[[  1 -46  -1  -2   1   1  -5]
 [ -1  14   0  -2 -24   1  23]
 [  1   4  -1  -1  25   2 -25]
 [  3 -15  -2  -2  25   1 -24]
 [ -1  -7  -1  -3  25   3 -28]
 [ -1  29  -1  -3 -16   1  12]
 [ -1 -45   0   1  -5   0   4]
 [  2 -36  -1  -2  -5   1  -4]
 [  0 -15  -2  -3 -21   0  20]
 [  0 -12  -1   0 -22  -1  20]
 [  2  41  -1  -4  -9   2   2]]
Counting starts at 1.
The entry in the top-right corner is -5
The bottom-left entry -> 2
What is the entry directly below 12? 4
The entry at row 1, column 2: -46
The entry at row 2, column 1 -> -1
The entry just left of the smallest entry is 1
What is the entry in row 2 and column 3? 0
What is the entry directly above the largest entry? -12
What is the entry just left of -9? -4
What is the entry in row 3 and column 1? 1
What is the bottom-right entry? 2
What is the entry at row 1, column 3? -1
The entry directly below the smallest entry is 14
The entry just right of the largest entry -> -1
What is the entry just left of -21? -3
What is the entry at row 3, column 3? -1
The entry directly below -45 is -36
What is the entry directly below -16? -5
The entry directly above -28 is -24
What is the entry at row 3, column 2? 4
